In the data rows, the value 50 means zero.
Each row of this table is followed by its label. One hidden rule gives the labels. It looks at one to three of the table's principal directions, none of them among the few with the most spread.
ndarray[41 48 69 38 43 48 43 39 60 41 51 63 70 38 49 59 48 49 41 20 57 74 71 49 67 44 39 41 48 63 65 49] y
ndarray[44 65 47 32 44 61 44 54 70 55 41 56 57 33 38 56 51 48 43 38 54 48 66 45 61 56 36 40 39 68 52 46] g
ndarray[53 50 56 57 53 47 61 60 45 48 52 49 41 59 49 48 64 46 46 44 40 45 57 51 31 48 61 55 57 46 44 44] q
ndarray[63 51 58 52 50 50 50 31 59 46 63 47 53 44 51 43 50 61 47 52 64 53 42 40 48 42 48 51 52 46 45 58] g
ndarray[55 72 40 59 41 43 41 67 49 60 38 44 26 55 38 51 49 47 75 45 37 17 36 38 36 72 48 55 43 35 29 38] y
ndarray[53 45 31 61 53 46 57 58 42 58 52 29 39 65 62 36 56 51 47 70 32 37 33 61 41 56 66 47 56 48 39 47] g
ndarray[41 47 45 40 59 47 55 35 68 50 60 37 63 34 57 34 51 66 27 72 58 67 55 53 65 40 48 44 40 68 54 59] q
ndarray[50 58 70 35 34 61 31 27 61 40 45 77 72 29 37 72 32 44 59 16 80 67 64 36 76 43 22 47 45 56 68 57] y
ndarray[80 41 34 54 51 62 58 69 58 64 63 40 30 64 44 23 75 61 34 63 28 18 55 47 11 43 77 44 61 47 15 52] q
ndarray[31 84 45 53 46 28 47 86 60 70 32 50 24 52 38 40 61 49 49 62 27 21 56 46 28 75 37 60 21 55 27 40] g
ndarray[55 43 37 55 47 54 42 20 45 43 57 27 66 48 68 54 39 51 60 41 57 60 23 57 79 54 54 34 64 52 61 49] y
ndarray[52 54 40 59 42 45 45 38 38 45 42 41 42 55 56 63 32 40 75 48 52 42 21 50 65 59 44 51 53 36 56 41] y
ndarray[47 45 37 58 67 36 59 49 43 43 52 28 43 54 60 47 48 55 59 74 42 46 29 55 48 56 57 52 48 42 49 45] y
ndarray[65 46 42 62 63 46 55 56 31 46 48 44 33 70 51 63 56 36 65 56 49 38 37 58 41 54 65 66 60 23 44 46] y
ndarray[27 62 60 47 38 45 49 28 57 45 46 46 64 34 63 54 28 54 57 45 59 67 29 43 76 57 26 38 45 65 73 44] q
ndarray[49 52 40 50 50 48 52 46 58 50 53 39 51 44 54 42 53 54 43 59 47 44 47 52 51 51 46 42 44 62 45 50] g
ndarray[48 70 53 34 53 56 47 66 72 55 42 62 49 33 24 51 64 52 41 43 53 39 85 38 39 50 41 54 33 62 38 51] y
ndarray[45 53 35 58 51 37 54 68 52 58 50 27 33 56 57 36 56 59 51 60 21 35 36 54 39 67 62 43 46 49 35 35] y
ndarray[55 59 51 50 46 47 35 51 46 47 41 63 50 50 40 67 47 36 63 36 59 42 56 50 55 56 37 56 42 43 47 52] y
ndarray[29 55 66 28 51 54 46 39 64 36 42 73 79 23 42 66 42 44 40 35 70 74 81 47 72 41 18 41 33 80 75 55] g
ndarray[62 37 48 54 50 53 50 27 44 46 60 41 52 56 61 50 40 53 53 54 62 61 30 52 65 40 61 52 65 35 57 54] q
ndarray[58 51 31 56 54 51 60 41 50 53 53 26 42 58 62 43 55 48 47 65 46 39 29 57 52 50 62 46 60 49 45 46] y
ndarray[50 63 61 38 50 64 48 71 56 58 39 82 47 43 24 61 57 40 42 47 65 48 86 44 41 44 40 70 37 52 47 61] q
ndarray[63 62 53 42 38 69 34 41 57 56 45 69 61 44 35 54 50 45 54 37 67 35 60 37 47 46 35 45 51 58 44 64] g
ndarray[42 61 59 36 45 53 39 36 66 45 48 60 68 29 43 60 44 50 45 33 69 66 65 45 73 48 30 45 39 64 61 54] y
ndarray[33 78 57 49 43 45 57 81 57 57 33 61 32 42 34 57 54 42 53 44 41 39 64 42 37 64 37 62 31 55 46 35] y
ndarray[52 74 42 49 58 46 65 75 78 57 55 33 27 32 31 31 74 66 32 60 38 33 71 39 24 55 58 58 30 59 21 41] g
ndarray[57 51 52 54 43 49 35 26 37 45 45 53 60 60 56 64 41 37 70 35 61 46 32 50 63 52 42 46 63 40 57 54] y
ndarray[52 33 40 59 53 56 55 44 28 42 49 44 55 63 66 63 44 35 57 50 49 57 35 69 62 50 59 46 66 46 66 47] g
ndarray[48 55 43 57 59 50 60 69 44 54 46 46 39 56 49 50 59 45 49 64 43 40 50 57 36 57 56 59 47 49 44 47] y
ndarray[47 61 51 56 56 41 48 51 39 50 39 54 41 58 50 64 42 40 71 60 57 41 32 49 51 61 41 65 46 33 52 49] y
ndarray[64 37 50 55 49 57 44 64 33 51 47 65 43 66 43 60 51 40 59 41 46 43 56 55 40 49 61 58 59 32 46 52] q
ndarray[45 56 54 60 44 42 57 58 41 53 45 47 34 60 55 54 45 44 58 49 43 49 35 51 48 58 53 60 53 36 52 39] q
ndarray[59 43 51 50 48 54 50 49 51 55 57 50 48 56 50 43 56 53 40 49 50 53 57 52 47 42 62 53 57 46 44 55] g
ndarray[60 25 43 45 59 58 56 37 44 37 58 50 65 54 56 53 58 40 32 49 56 62 68 67 58 28 59 44 61 59 59 58] g
ndarray[76 39 25 62 64 48 49 62 36 58 53 32 25 74 50 45 59 49 61 72 37 24 31 58 34 56 79 62 59 17 26 50] y
ndarray[28 45 61 49 42 32 45 38 47 49 47 53 58 51 70 49 29 55 53 58 47 66 25 52 69 58 32 41 42 54 69 48] q
ndarray[56 40 42 44 55 53 44 42 58 50 58 49 61 44 52 39 51 60 39 63 53 49 54 51 52 43 47 40 44 61 45 62] y
ndarray[48 20 56 54 53 60 63 52 31 44 56 58 57 61 65 53 42 48 45 57 48 72 44 64 53 40 62 49 66 48 70 52] g
ndarray[53 56 51 48 61 55 65 43 60 44 57 43 52 40 47 48 62 51 35 57 63 56 61 50 48 38 52 56 50 59 50 53] y
ndarray[37 34 53 55 44 52 60 57 38 51 50 58 53 57 66 46 41 47 38 62 42 65 44 63 52 46 48 46 52 60 66 51] y
ndarray[51 31 44 48 61 48 56 50 46 41 56 43 55 54 59 51 54 49 41 53 44 62 54 63 56 45 61 44 55 51 56 47] g
ndarray[55 54 48 47 53 54 46 34 54 40 51 49 60 40 45 60 48 45 54 42 67 54 54 48 63 45 42 50 49 52 54 54] y
ndarray[49 44 39 51 51 49 55 56 56 55 55 41 46 49 55 35 54 58 35 68 41 47 49 55 46 48 54 45 44 59 43 51] y
ndarray[61 52 43 65 45 52 50 66 38 61 50 45 27 66 50 47 48 51 64 57 40 33 29 48 35 62 65 61 57 27 36 45] g
ndarray[40 46 48 54 46 43 48 66 41 56 43 52 45 59 56 48 48 48 54 52 31 45 45 56 44 62 50 45 47 51 50 44] g
ndarray[54 60 43 60 57 41 52 59 42 56 44 44 34 63 49 51 56 42 58 64 47 33 39 53 39 58 55 65 49 34 39 49] y
ndarray[39 68 58 42 42 50 47 61 59 52 36 63 47 42 41 61 48 42 54 36 49 45 58 43 51 60 32 49 39 58 54 42] y
ndarray[34 66 69 51 33 53 45 74 45 58 34 84 49 50 39 60 48 37 52 35 48 45 68 45 36 59 27 56 38 61 54 51] q
ndarray[26 72 59 56 39 30 48 64 50 64 38 51 39 57 52 41 52 49 52 50 33 42 47 46 40 65 41 55 40 53 46 42] q
ndarray[61 18 38 48 71 51 62 29 45 43 67 30 56 58 68 38 49 62 38 82 53 64 35 62 58 30 73 47 66 41 56 59] q
ndarray[58 66 31 61 51 58 61 69 55 61 51 31 28 49 44 39 59 55 52 66 41 26 40 47 32 62 62 56 47 49 29 44] q
ndarray[73 33 21 50 74 58 55 56 55 53 66 25 45 54 50 32 70 64 36 77 41 36 53 59 37 45 79 46 54 47 26 58] y
ndarray[63 69 34 47 50 48 42 55 64 67 47 37 33 53 40 39 62 54 49 60 46 22 46 43 42 58 56 54 45 42 24 50] y
ndarray[57 29 42 60 60 50 60 48 29 49 54 51 50 73 64 49 59 34 34 70 51 54 52 75 46 34 63 59 62 47 54 62] g
ndarray[53 40 65 36 42 71 45 63 52 53 47 87 60 44 34 57 49 46 38 36 59 59 84 47 45 36 43 51 48 60 57 61] y
ndarray[59 73 65 32 48 65 37 46 72 51 44 76 60 30 21 60 55 50 52 33 76 41 77 27 45 45 28 54 38 58 43 62] y
ndarray[65 27 49 47 57 55 46 32 43 39 59 54 63 54 52 51 50 49 47 51 59 55 55 54 53 32 54 45 59 47 52 62] y
ndarray[65 32 27 61 57 55 61 57 39 52 58 27 38 66 64 40 57 52 49 67 31 36 29 62 39 53 75 42 65 43 40 44] g
ndarray[56 61 59 43 37 52 34 54 54 52 39 72 48 49 38 65 44 40 62 28 54 38 53 40 51 57 33 48 44 45 48 47] y
ndarray[57 54 58 53 52 53 50 51 42 45 47 56 46 55 42 66 53 40 63 31 57 51 53 48 48 51 56 61 59 34 52 46] q
ndarray[66 49 26 64 50 48 50 56 43 64 53 25 32 70 59 34 60 52 53 66 31 24 27 56 36 59 73 48 62 38 28 47] g
ndarray[52 45 46 39 56 51 47 58 59 51 49 53 51 47 44 51 57 51 40 48 46 51 67 54 52 49 53 47 44 53 47 49] g
ndarray[83 49 23 61 65 54 55 65 46 56 55 25 20 67 41 45 69 50 61 63 37 15 40 51 26 55 83 61 62 20 18 44] y
ndarray[43 51 63 48 39 61 60 63 56 51 51 64 50 42 46 46 50 53 41 41 45 55 62 43 38 46 45 45 49 65 55 46] q
ndarray[56 40 35 55 55 43 54 53 53 54 61 28 41 53 55 31 56 64 41 64 35 46 45 54 45 49 69 47 51 46 36 47] q
ndarray[39 52 56 43 41 53 49 37 66 48 58 43 67 32 57 40 45 65 40 39 51 66 51 44 63 50 42 31 48 73 59 49] q
ndarray[52 36 43 59 65 43 60 51 29 44 47 46 40 66 57 58 45 40 59 73 51 50 37 62 50 45 59 66 55 30 56 51] y
ndarray[54 23 32 64 52 45 57 53 35 54 62 26 44 70 74 31 52 58 42 69 25 51 28 68 46 50 77 40 65 45 46 46] q
ndarray[67 47 47 47 63 57 50 66 52 51 52 61 39 49 30 53 59 50 47 61 58 42 70 48 36 42 59 69 42 35 35 59] q
ndarray[49 36 39 52 48 54 53 42 42 49 52 38 54 55 65 48 41 51 53 56 44 55 32 58 62 50 57 38 61 51 60 46] y
ndarray[66 37 42 58 58 44 48 52 43 47 59 34 40 63 54 48 55 55 58 47 38 46 39 54 45 54 73 50 61 28 39 44] q
ndarray[43 56 57 42 50 57 49 55 49 48 38 72 53 44 38 65 45 37 51 50 64 53 67 49 55 45 34 61 40 54 60 55] y
Which label does each new row get?
ndarray[63 45 46 49 68 59 71 52 65 49 70 29 44 42 47 31 69 71 31 65 50 54 57 46 34 39 76 53 57 50 37 51] g
ndarray[44 63 62 51 36 50 48 80 45 60 34 74 32 59 36 59 52 37 56 34 38 38 63 45 33 59 44 61 45 43 46 41] q
ndarray[69 52 36 58 55 52 53 53 54 61 61 29 39 60 50 29 69 60 44 61 39 28 44 48 28 51 72 48 60 44 24 53] q
ndarray[32 75 58 59 36 33 46 73 47 63 35 61 34 56 44 47 54 42 53 47 36 34 56 47 33 64 36 61 34 53 39 44] q
ndarray[43 50 40 45 45 60 52 71 49 58 40 52 46 51 47 49 52 46 47 49 34 42 58 55 46 57 53 42 49 61 50 42] g
ndarray[55 46 38 39 61 54 47 18 60 37 55 34 72 37 57 55 47 51 48 52 67 58 43 54 76 43 44 34 53 62 60 55] g
ndarray[37 77 44 41 56 38 44 69 68 55 36 49 38 33 31 55 51 52 55 56 49 37 62 41 51 67 34 59 20 52 39 42] g
ndarray[43 41 71 34 41 58 47 51 56 45 48 81 66 42 42 57 50 45 33 28 57 70 85 49 54 33 38 45 48 66 65 55] q
ndarray[53 52 30 64 53 45 61 65 46 50 51 21 30 56 58 47 53 52 59 55 28 37 28 57 45 68 68 47 53 42 41 30] g
ndarray[61 25 43 37 57 62 44 25 53 40 62 45 75 45 59 54 47 53 38 45 63 72 54 61 77 35 57 34 62 57 64 59] g
ndarray[35 53 47 50 59 41 58 53 49 50 45 47 47 47 55 49 45 50 48 73 50 52 44 54 53 52 42 55 39 54 56 50] y
ndarray[47 60 54 43 37 49 29 30 58 51 47 55 65 39 48 56 38 51 58 33 63 55 47 43 72 54 32 42 45 55 56 55] y
ndarray[59 54 53 58 46 50 41 61 36 52 43 62 41 63 42 62 51 38 68 39 50 36 49 48 39 57 51 61 53 32 43 50] q
ndarray[40 60 47 58 40 45 57 68 51 61 46 44 31 52 52 37 47 56 52 61 33 37 38 44 36 60 50 51 44 51 42 40] q
ndarray[28 62 59 53 45 39 58 81 48 57 37 61 33 50 44 47 48 51 55 57 31 41 54 43 30 62 40 56 34 53 48 39] q
ndarray[45 57 57 38 51 53 50 46 64 43 47 60 58 31 40 57 46 51 47 45 63 56 64 42 58 46 33 49 37 61 56 51] y
ndarray[42 47 55 48 63 41 56 68 39 46 39 63 39 57 43 64 50 38 54 59 50 53 62 57 47 49 49 70 41 36 56 47] y
ndarray[52 74 39 58 50 45 53 85 48 62 35 47 16 57 33 55 58 41 66 54 35 18 49 45 28 70 55 69 39 33 28 35] y
ndarray[43 35 52 73 48 29 56 52 23 51 53 42 37 77 74 43 41 48 58 66 33 55 20 63 45 55 62 59 59 30 55 45] g
ndarray[46 38 47 40 55 51 52 40 58 46 56 48 63 43 56 45 51 54 32 57 53 65 60 57 62 39 49 41 47 64 57 55] y
ndarray[48 42 59 54 37 49 45 45 43 55 52 59 53 58 58 45 42 51 49 46 47 56 43 50 50 46 48 47 56 49 54 54] g
ndarray[32 54 77 46 30 43 38 41 44 49 39 74 59 51 56 64 26 45 66 28 55 65 37 42 66 57 27 46 50 47 74 46] q
ndarray[45 55 62 54 42 54 56 55 48 51 50 57 47 47 49 52 45 52 52 42 52 58 50 44 47 51 48 55 52 49 56 47] g
ndarray[48 45 67 52 32 46 43 35 43 49 49 65 55 59 60 55 38 44 52 34 54 61 40 49 61 44 41 47 59 46 63 51] q
ndarray[40 46 56 65 43 36 59 56 38 51 52 44 41 64 69 43 45 51 53 56 33 51 26 54 41 59 52 47 55 47 54 41] q
ndarray[58 49 56 57 42 56 44 53 37 51 46 64 46 59 47 60 43 42 66 41 54 44 42 46 45 52 48 56 57 37 51 52] q
ndarray[49 43 51 58 49 45 58 39 39 47 53 40 46 61 63 47 46 48 54 54 47 54 33 53 52 45 59 52 64 42 57 46] q
ndarray[82 40 39 50 52 68 38 38 54 53 65 44 56 50 39 40 60 60 48 45 59 40 59 44 42 38 69 47 63 42 30 65] q
ndarray[57 45 53 46 52 59 51 39 57 45 59 53 62 40 45 47 55 53 37 48 65 60 67 49 53 35 50 50 50 59 50 61] q
ndarray[55 35 47 46 44 57 46 28 51 44 58 42 66 48 59 46 45 54 46 40 52 60 47 52 64 39 55 33 64 58 58 52] y
ndarray[39 36 66 41 42 53 44 27 51 46 56 60 77 45 61 46 39 57 41 40 58 77 54 50 67 36 42 36 58 65 71 59] g
ndarray[50 65 56 51 54 39 49 38 62 50 55 42 48 43 48 44 53 60 51 54 59 49 43 39 49 53 45 56 44 45 42 53] g
ndarray[48 58 35 66 52 39 49 51 34 51 42 37 40 62 58 56 46 38 66 63 47 36 27 60 53 63 49 59 48 40 47 47] y
ndarray[58 42 43 54 66 41 59 48 46 42 55 35 39 57 53 52 54 51 56 61 47 48 40 53 47 48 65 57 55 31 46 44] q
ndarray[42 47 52 48 51 41 49 64 49 52 46 56 46 54 49 48 54 49 45 51 37 50 60 55 45 53 49 50 43 52 48 46] y
ndarray[42 62 48 45 46 50 43 44 51 49 38 58 60 46 49 62 49 34 50 44 59 47 56 55 62 53 30 47 42 64 58 52] g
A new table starts here. A hidden rule labels the rows of this table. It goes by one to three of the table's principal directions, not those with the most spread.
ndarray[58 56 48 58 57 47 54 57 41 46 42 49 56 54 45 57 52 50 60 57 50 53 45 45 54 35 43 39 50 40 60 34] B
ndarray[51 62 53 57 57 34 46 54 41 42 40 54 58 40 47 38 40 61 37 59 66 61 69 36 47 55 39 50 64 53 55 50] D
ndarray[46 51 48 56 47 54 50 49 56 48 45 52 49 39 52 52 42 55 44 42 53 51 60 48 43 58 51 50 50 50 52 61] B
ndarray[94 76 50 18 73 34 64 63 29 25 51 60 36 62 47 42 22 62 48 85 57 47 66 34 91 40 39 49 84 30 57 17] B
ndarray[81 66 52 10 58 35 63 50 38 29 65 69 22 63 45 35 18 52 44 69 59 45 71 49 82 51 55 75 85 51 41 34] F
ndarray[59 51 49 23 52 56 48 45 56 47 59 56 34 58 56 53 42 56 44 59 42 41 54 51 64 54 53 51 59 46 45 47] E
ndarray[81 67 57 52 64 36 74 57 44 33 44 66 48 56 35 48 19 53 47 63 56 52 60 31 66 22 48 37 70 50 64 21] G
ndarray[58 36 38 19 39 49 63 46 53 50 73 60 28 62 55 51 33 38 50 41 48 42 53 56 60 61 65 78 60 63 29 48] H
ndarray[60 67 50 55 68 62 49 51 43 43 38 44 54 50 45 51 58 54 66 61 42 49 42 59 65 34 41 38 49 29 60 36] A
ndarray[58 57 62 23 50 49 43 44 51 43 59 59 23 60 46 50 45 55 46 65 46 41 58 58 65 53 59 53 60 48 47 52] D
ndarray[49 48 51 77 54 44 58 55 51 57 40 46 77 48 45 50 56 48 50 49 50 58 38 35 39 32 42 27 41 56 61 38] C
ndarray[46 48 57 80 39 52 59 52 67 60 38 54 64 42 40 60 55 49 52 45 42 53 40 39 30 37 60 14 27 62 62 52] D
ndarray[57 64 55 43 55 48 45 54 42 41 48 45 49 47 54 42 52 56 47 64 55 50 57 50 61 57 44 52 60 34 56 53] G
ndarray[46 62 47 44 50 59 31 52 53 48 41 41 53 37 65 50 63 66 44 63 49 49 58 49 52 73 42 40 48 30 55 66] G
ndarray[47 55 50 78 49 28 56 64 43 50 35 49 75 34 46 39 46 55 41 52 69 67 60 27 34 55 39 39 48 61 58 51] G
ndarray[47 50 47 56 52 49 47 52 52 53 45 46 62 45 56 50 53 56 42 53 51 54 51 39 45 53 42 39 48 49 54 51] H
ndarray[56 43 60 61 53 38 67 48 47 49 54 61 50 64 32 51 37 38 52 43 52 52 44 45 47 19 56 50 55 68 52 30] D
ndarray[28 38 59 74 35 51 45 41 55 62 55 45 62 58 44 50 77 31 61 36 47 53 28 65 29 35 60 51 32 63 49 56] G
ndarray[52 51 41 54 51 61 55 47 55 50 48 51 53 50 52 57 51 48 58 45 43 49 44 54 50 42 51 45 46 46 51 44] C
ndarray[34 35 59 65 32 49 52 42 57 60 59 53 51 62 41 55 65 29 61 34 46 50 32 63 32 35 67 54 36 67 47 53] G
ndarray[49 66 51 59 54 46 45 55 51 42 33 51 55 24 52 42 37 70 33 54 63 58 76 36 44 70 41 42 56 47 58 67] E
ndarray[47 58 44 29 51 63 33 46 51 43 50 46 34 40 64 50 49 63 45 54 50 44 66 60 59 77 47 64 58 32 45 69] H
ndarray[72 67 52 27 74 59 48 49 36 34 50 49 34 62 48 52 44 57 59 68 44 41 51 60 82 34 40 55 70 22 56 29] H
ndarray[37 54 61 78 49 52 39 50 54 56 36 42 70 43 48 51 71 53 50 52 49 56 41 47 34 41 45 26 36 46 65 56] F
ndarray[46 40 63 48 51 64 48 36 59 54 58 53 35 64 41 60 53 41 56 39 35 39 36 67 51 29 62 50 45 53 50 49] E
ndarray[62 58 48 34 59 56 48 52 53 43 47 51 41 47 56 55 38 64 42 60 46 44 60 43 64 56 45 42 58 36 55 49] A
ndarray[34 43 45 75 40 42 56 49 52 56 46 52 66 38 47 42 48 43 47 31 62 62 53 46 27 54 51 59 44 70 45 59] H
ndarray[43 50 36 78 43 32 65 57 40 54 44 54 75 41 42 37 52 37 61 40 66 69 48 45 32 49 49 59 44 72 43 42] H
ndarray[33 49 58 53 39 57 36 38 62 53 53 50 47 44 54 45 59 50 41 43 49 49 53 60 38 61 57 55 47 55 47 73] F
ndarray[65 72 59 24 74 44 34 58 30 30 43 44 34 44 55 40 37 74 35 76 62 47 77 44 77 67 30 60 77 21 57 53] E
ndarray[25 34 37 61 42 59 38 46 53 60 49 38 60 40 64 55 62 47 48 28 53 53 48 56 31 67 44 65 41 49 43 69] C
ndarray[66 54 52 60 58 50 64 55 56 51 41 56 57 54 40 60 43 53 54 57 40 49 41 36 53 26 50 18 43 51 62 29] E
ndarray[46 30 50 86 44 40 73 55 51 66 50 50 75 62 35 58 57 27 65 32 47 58 21 42 30 15 55 35 29 73 54 29] C
ndarray[71 71 45 36 69 61 47 55 43 31 37 52 34 45 51 62 35 69 54 67 46 44 65 48 73 47 40 40 65 19 63 39] C
ndarray[54 54 61 56 58 47 48 58 40 49 43 45 48 53 39 55 56 52 58 58 49 49 44 50 55 39 46 38 44 42 59 43] E
ndarray[50 53 42 45 56 62 41 49 53 44 43 46 45 41 62 62 43 64 43 48 48 46 62 47 52 59 41 48 57 30 56 57] B
ndarray[45 47 53 61 46 37 49 56 55 57 43 50 63 39 51 46 47 59 33 52 57 57 58 30 36 60 46 35 45 63 53 58] E
ndarray[64 56 50 21 65 59 45 50 43 41 53 48 27 54 53 55 38 60 49 59 45 38 59 56 74 56 45 59 63 31 49 47] A
ndarray[38 44 58 37 39 41 39 44 54 51 59 55 38 50 54 43 46 53 32 49 58 49 64 50 43 69 56 65 57 63 41 69] D
ndarray[72 56 51 40 49 32 68 58 49 46 54 64 48 58 44 46 34 51 46 66 53 52 55 32 60 43 55 38 58 61 51 32] D
ndarray[93 75 51 10 72 43 60 61 35 23 51 59 26 59 51 48 19 67 44 83 53 41 72 37 93 48 42 50 85 23 58 27] G
ndarray[50 52 50 73 56 35 58 55 40 51 42 52 69 52 38 43 52 43 56 50 58 62 44 42 42 29 43 44 49 62 54 32] A
ndarray[58 48 43  8 53 66 42 44 56 43 63 49 22 51 68 55 35 61 37 52 43 34 65 57 70 75 51 69 65 33 40 63] C
ndarray[37 42 47 75 37 52 53 49 59 61 46 46 70 46 51 54 66 41 56 38 48 56 36 48 29 45 54 38 32 59 53 54] B
ndarray[49 46 33 83 49 53 67 54 61 59 36 50 83 39 50 56 51 47 55 38 46 61 38 33 32 36 45 24 34 60 57 38] H
ndarray[51 59 55 68 60 36 47 59 42 48 36 44 74 40 50 39 51 61 38 61 61 61 57 29 45 49 33 34 53 48 62 47] F
ndarray[61 65 51 56 58 39 60 50 38 43 49 57 59 57 38 33 51 42 61 61 56 58 45 53 58 31 48 54 60 56 50 28] A
ndarray[68 55 44 59 48 43 74 57 51 47 47 61 55 55 40 55 39 43 61 53 48 53 44 39 53 31 56 34 48 56 56 27] B
ndarray[10 30 60 76 35 59 26 43 57 69 48 33 62 44 54 55 85 42 50 29 48 52 35 65 19 59 52 52 24 55 50 80] D
ndarray[43 50 53 52 39 34 49 50 41 51 57 55 50 55 43 37 58 39 56 52 61 57 49 57 44 53 57 67 51 66 41 51] E
Which label does each new row get?
ndarray[49 60 57 71 62 33 49 56 39 47 37 48 73 43 44 35 49 56 41 58 64 63 56 35 44 42 34 42 57 54 59 43] >> E
ndarray[41 66 49 54 46 62 29 48 55 46 38 41 56 35 63 50 71 63 50 61 49 52 55 56 47 68 44 40 45 28 58 69] >> G
ndarray[19 39 62 46 32 66 22 34 66 62 58 42 40 46 59 51 76 49 43 39 43 43 46 72 34 72 61 59 35 52 43 87] >> D
ndarray[49 43 41 58 50 52 56 52 53 55 49 46 62 48 56 55 49 48 49 42 48 52 45 42 45 48 46 45 46 51 51 47] >> C
ndarray[33 38 48 87 51 57 51 54 51 64 37 35 76 43 47 60 68 43 61 32 46 56 30 50 29 37 43 34 26 51 59 50] >> H
ndarray[49 50 55 61 49 49 55 50 53 53 47 53 54 49 42 50 51 48 53 48 48 52 46 50 45 42 54 41 43 58 53 48] >> E
ndarray[49 36 51 37 47 64 53 43 61 57 61 50 34 58 50 61 47 44 52 38 36 37 41 60 54 48 61 54 43 53 43 53] >> A
ndarray[51 35 44 60 43 51 67 51 53 55 56 53 52 60 45 62 46 34 61 33 45 49 36 50 43 32 59 51 43 59 48 39] >> B
ndarray[51 61 55 26 45 41 33 50 43 43 58 49 41 54 60 38 61 55 43 71 57 49 59 54 61 70 49 62 62 41 45 59] >> G
ndarray[58 53 47 17 54 52 42 52 41 41 59 48 28 54 61 49 43 57 46 60 52 41 63 56 70 70 47 71 66 34 43 55] >> C
ndarray[46 68 65 38 63 57 28 43 40 38 47 44 36 45 49 37 55 61 46 60 54 46 63 68 64 60 43 66 64 31 52 64] >> E
ndarray[53 58 53 25 43 48 38 45 55 43 57 56 35 50 61 43 47 60 36 64 53 46 66 50 58 70 54 57 63 45 46 63] >> G
ndarray[73 60 39 54 56 34 74 62 38 43 47 59 60 53 41 43 36 45 60 60 57 59 50 36 60 36 47 45 57 57 51 21] >> H
ndarray[ 9 32 63 64 39 64 18 39 52 62 52 29 51 44 60 54 81 46 46 28 50 47 43 72 27 66 49 68 35 42 49 88] >> G
ndarray[57 51 58  9 53 42 41 43 47 42 67 60 22 60 54 39 35 57 33 63 54 42 68 53 68 65 54 73 73 54 37 55] >> E
ndarray[42 32 42 71 32 64 64 47 75 68 48 54 58 47 47 70 55 40 59 29 32 47 30 48 28 41 67 24 19 67 50 52] >> A
ndarray[46 49 44 51 56 40 49 54 38 47 48 47 56 43 53 40 42 52 43 46 64 57 62 45 48 61 39 68 60 53 45 53] >> H
ndarray[54 50 53 66 41 43 64 53 56 51 48 58 55 52 41 54 47 43 55 48 50 54 45 43 41 36 59 36 44 61 56 43] >> G
ndarray[82 57 33 21 70 44 70 59 32 35 57 56 39 58 51 45 19 52 54 59 55 47 61 43 82 47 40 71 76 41 42 22] >> H
ndarray[37 51 50 78 43 56 43 52 55 61 37 42 70 45 47 57 78 47 65 50 43 56 32 53 34 42 50 25 25 49 59 51] >> E
ndarray[54 67 59 37 62 58 33 46 40 35 47 45 36 52 53 49 55 59 53 64 50 44 57 64 68 50 43 58 65 22 58 53] >> G
ndarray[51 43 47 60 27 33 65 50 65 58 56 68 60 56 47 51 47 41 45 50 52 58 46 33 31 43 66 34 43 80 47 44] >> G
ndarray[48 47 57 45 36 40 50 48 58 53 56 60 43 53 47 49 48 49 42 54 52 51 54 46 43 55 62 46 48 66 46 56] >> D
